Rotation paths and how fast each direction turns (degrees a step)
Each turn is a multiple of 5 degrees from 10 to 175, or 0.
Each row of a path follows its step; steps can be skipped.
path 1
step 0: [-0.17 -2.72  3.34 -2.77  1.77  1.77  3.71  2.83 -2.49 -3.77  1.14  3.53
 -0.09 -3.48 -2.81 -4.89 -0.78  0.36  4.13  0.70 -4.38 -0.46 -3.46 -2.12
  0.44 -0.10  0.33 -1.45 -4.01 -2.31 -1.44 -4.70  4.54  1.07 -2.78 -2.81
 -2.43  2.50  0.99 -0.08 -0.27 -1.74]
step 1: [-4.11 -0.29  1.37 -2.32  2.24  3.45  4.17  4.18  2.54  0.89 -3.35 -0.61
 -1.13  2.44  0.63 -2.36  4.74 -0.03  2.33  0.43 -3.63 -0.21 -0.19 -0.81
 -0.29  3.55  1.45  3.40  1.86  3.11  1.42 -3.86  2.73 -4.44  3.26  0.88
 -2.51  2.09 -4.18 -0.68 -0.78  3.04]
step 2: [ 0.72 -0.56  3.62 -4.61  3.08 -2.10 -1.80  0.05  1.07  1.71 -1.71 -1.17
 -2.21  2.17 -4.54  0.47  3.09  2.01 -0.24  2.38 -0.80 -1.31 -3.23  0.40
  4.15 -1.33  2.55  1.49 -3.10 -2.24  0.73 -6.55  2.80 -1.72 -2.92 -4.71
  1.63 -0.25  1.66 -4.20  1.40  2.91]
step 3: [ 4.47 -0.64 -2.27 -3.47  4.22 -0.43  1.42  2.78 -0.30 -0.49 -0.04 -0.37
  1.36  1.85  0.87 -0.32  3.43 -3.76 -2.78  0.00 -3.76 -2.98 -5.84 -2.32
  1.37  4.86 -2.13  2.12 -2.34 -0.98  2.49 -0.74  1.28 -1.30  0.33 -0.67
 -3.75  6.91 -1.73  0.81  1.43 -0.88]
step 4: [ 2.65 -3.16  1.49 -1.51 -0.60  3.34  3.22 -1.16 -1.95  0.18 -0.04 -0.53
  1.51  1.91 -3.79  2.66  2.47  1.80  2.46 -0.50 -4.18 -0.81  0.46 -1.62
 -3.23  0.11 -2.82  4.96 -4.41 -5.51 -0.90 -4.24  3.61 -1.71  4.34 -1.43
  2.17 -0.06 -0.34 -1.76 -0.01  3.87]
step 5: [-1.00  0.54  1.56 -5.81  0.65 -3.14  3.18  3.56 -1.75 -1.20 -0.28 -3.19
 -1.29  4.25  0.76  1.29  3.58  1.18 -2.07  4.60 -0.95  3.37 -0.59 -2.04
  1.03  4.13 -1.37  3.02 -0.47 -1.04 -1.20  2.44  1.79  1.31 -0.89  3.39
  0.37  4.17  1.12 -5.61  0.81  4.13]
step 6: [ 3.03 -0.09  1.78 -0.15  2.82  1.46  3.43 -1.54 -1.61 -1.35 -1.74 -1.66
  1.88  1.20 -1.57 -2.55  0.25  4.46  2.12  4.75 -2.71 -2.51 -4.09 -1.82
 -0.35  0.15 -4.09 -0.39 -3.90  1.21 -5.80 -3.28  1.89  2.28 -0.20 -2.71
 -2.77  2.70  5.37 -0.85  2.26 -1.23]
step 7: [ 2.92 -1.21  2.12 -5.44  1.52  1.01  4.07 -1.41 -4.46  2.67 -4.96  0.09
 -0.95  1.01 -0.61 -1.55  5.40  0.71  1.11  2.14 -2.91 -1.18 -0.86 -1.30
 -1.32  5.71 -0.52  1.85  2.47  3.78 -0.83  1.48 -2.11 -3.13  4.91  1.75
 -1.17 -0.31 -1.04  0.67 -1.88  2.33]
step 8: [ 1.29 -4.37  3.77 -0.87  3.39 -2.85  1.67 -4.26 -3.94 -1.19 -1.93 -0.73
  3.23  2.20 -3.37 -1.28  1.08  3.94 -3.11  3.22  0.36  0.31 -0.59 -4.82
 -0.82  1.32  2.02  0.88 -0.35 -1.42  0.82 -4.62 -0.67 -0.94 -3.37 -1.42
  0.80 -3.03  0.20 -5.85  3.26  1.88]
step 9: [ 1.02 -3.64 -1.89 -6.55  2.20  1.39  3.41  0.62 -2.54  1.53 -4.24 -0.48
  3.26 -0.36  4.15 -3.12 -0.10 -1.11 -0.27  2.84 -3.53 -0.74 -1.23 -3.52
  0.68  1.57 -1.17 -2.28 -3.68 -1.70  1.75  2.15 -1.33  0.01 -3.31  1.93
 -6.37  2.83 -1.89 -0.47  1.37  0.06]
step 11: [-2.72 -0.55  4.77 -7.59  0.89  0.30  1.00 -0.50 -0.42 -0.47 -3.11 -1.90
 -0.63 -0.91  0.26 -3.09  3.63  0.26 -0.31  3.22  0.70  0.61 -2.62 -0.37
  4.25  2.48  1.57  4.90  0.43 -0.74  4.51  1.37  2.81  2.48 -1.26  5.21
  0.04 -0.17 -0.42 -3.83  1.87 -1.87]
step 12: [ 4.41 -1.69 -1.49 -3.33 -0.20  2.74  2.18  0.53 -0.76 -3.64  0.76 -3.34
  3.90  1.39 -0.82 -3.47 -0.23  0.72  2.09  4.17 -0.04 -1.90 -5.03 -1.12
 -0.67 -2.73  0.78  1.21 -2.50  4.41  2.87 -5.58  3.38  1.15 -0.22 -3.37
 -2.94 -0.27  0.31 -1.01  4.40 -1.41]
[-1.39  0.29 -0.18  1.40  1.64  0.90 -1.21 -0.29  1.04  0.33 -0.48 -0.71
  0.93  1.18 -0.15 -0.76 -0.05  0.33  0.63 -0.53  1.09 -0.65  0.18 -1.49
 -1.03  0.76 -0.70  1.34 -0.16 -0.58 -0.78 -0.68 -0.29 -0.01 -0.46  0.39
  0.75 -0.14  0.11  0.21  0.84 -0.95] | 160
[ 0.12 -1.50 -0.91 -0.24  1.38 -0.01  0.47 -1.16  0.95 -0.41 -0.18 -0.38
 -1.23  0.59  0.85 -0.10  0.23  0.95  0.11 -0.50 -0.03  1.70  0.66  1.23
 -0.56 -0.09 -0.46  0.75 -1.06  0.44  0.13  0.71  0.63  0.11  0.67 -1.35
 -1.46 -0.78 -0.56  0.60  0.00 -1.03] | 130
[-0.28 -0.45  0.08  0.03 -0.70  1.66  0.53  1.13  0.08  0.94  0.09 -1.51
  0.38 -0.82 -0.08  0.72  0.40  1.08 -0.76 -0.24 -1.15  0.49  0.34 -1.51
  0.21 -0.50  1.48  0.11 -0.57  0.57  0.22  0.47 -1.17 -0.18  0.84 -1.07
  0.58  0.56  0.60  1.54  0.63 -0.79] | 125
[-1.14 -0.75 -0.22  0.71 -0.49  0.67  1.56  0.76  0.68 -0.47  0.27  0.62
  0.40  0.64  0.42 -0.57 -0.26 -0.88  0.29  1.12 -0.67  1.08  1.78  0.13
 -0.73  0.26  0.40 -0.66 -0.86 -1.21 -0.79  0.28  0.12  0.91 -1.50 -0.06
  0.45  0.47 -0.52  0.49  0.13  1.77] | 80
[-1.05 -0.78  0.49  0.23 -0.59 -0.09  1.11 -0.74  0.53  0.11  0.49 -0.29
 -1.05  1.09  0.40  1.14 -0.07  0.70  1.05  0.33  0.30 -0.57  0.30  0.31
  0.81  1.26  0.52  0.26 -0.02 -0.39  0.79 -0.30 -0.98 -1.57  1.27  0.62
  1.77 -1.37 -0.12 -0.45 -1.17  0.56] | 120
[ 0.59  0.66 -1.02  0.66  0.62 -0.66  1.33  1.18  0.05  1.19 -0.52 -0.51
 -0.16  0.60  0.54 -0.01  0.76 -0.12  0.52 -1.23  0.60  0.35  0.93 -0.03
  0.08  1.39  0.11 -0.10  0.77  0.84  2.25 -0.11 -0.43  1.20 -0.03  1.28
 -0.89  0.99  0.63 -0.06  0.02  0.41] | 175
[-0.13 -0.10 -0.46 -0.18 -0.11 -1.52 -0.25 -0.18  0.47 -0.98 -0.72 -1.31
 -1.00  0.53  0.81 -0.44 -0.18 -1.67 -0.91  0.22 -1.98 -0.48  0.59 -1.52
  0.14 -0.73  0.16  1.03  0.37  0.80 -0.47 -0.21  0.20  0.01 -0.04  1.50
 -0.01 -0.44 -0.11  1.03 -1.24 -0.27] | 175
